In the rows, 128 means zero.
Families of rows that turns and mirrors carry onto each other, the same ones carrying the whole set onto itself: the rest of each named row's family, in list order:
10 families of 3 rows:
Q_430: [ 87 133 104 130 160 128 145 166 134 165]
Q_314: [140 133 107 144 147 119 147 180 136 133]
Q_871: [118  92 108 126 145 115 156 159 133 157]
Q_564: [140 137 104 149 155 128 143 170 131 135]
Q_665: [130 135 108 149 166 126 141 176 138 132]
Q_531: [100 143 105 119 155 133 155 167 139 170]
Q_808: [138 141 107 145 159 124 149 165 132 129]
Q_9: [139 140  99 151 153 133 147 168 134 139]
Q_112: [ 96 141 103 119 164 131 159 167 139 163]
Q_844: [138 146 108 142 149 121 156 180 131 141]
Q_26: [139 137 109 153 154 119 152 173 136 135]
Q_484: [116  96 117 132 138 109 150 158 137 150]
Q_698: [ 96 136 105 120 168 130 161 169 132 164]
Q_909: [139 140 110 147 167 122 157 174 134 142]
Q_412: [122  95  97 135 141 119 153 156 130 154]
Q_142: [ 97 139 103 115 153 133 162 154 138 156]
Q_49: [126  92 108 130 149 122 159 151 137 147]
Q_869: [ 99 145 106 127 165 129 154 166 135 170]
Q_908: [ 90 138 114 120 150 132 151 167 139 157]
Q_469: [142 137 110 147 148 122 155 176 126 137]
Q_315: [114  89 109 139 145 116 156 166 133 154]
Q_735: [140 136  99 146 150 122 150 168 129 130]
Q_991: [114  95 115 136 139 112 158 161 133 155]
Q_301: [ 93 144 102 128 165 128 144 167 137 161]
Q_242: [118  93 116 127 149 122 159 155 131 159]
Q_676: [ 92 143 106 125 160 138 151 164 133 159]
Q_68: [110  91 115 132 143 121 154 162 138 153]
Q_128: [116  93 110 129 146 122 162 151 139 154]
Q_664: [124  97 109 137 139 113 156 167 125 163]
Q_627: [ 93 145  99 133 162 129 154 162 136 160]

Same family as Q_469: Q_301, Q_128
Same family as Q_26: Q_871, Q_676
Same family as Q_314: Q_242, Q_627
Same family as Q_991: Q_564, Q_112
Same family as Q_869: Q_735, Q_68
Same family as Q_664: Q_665, Q_142

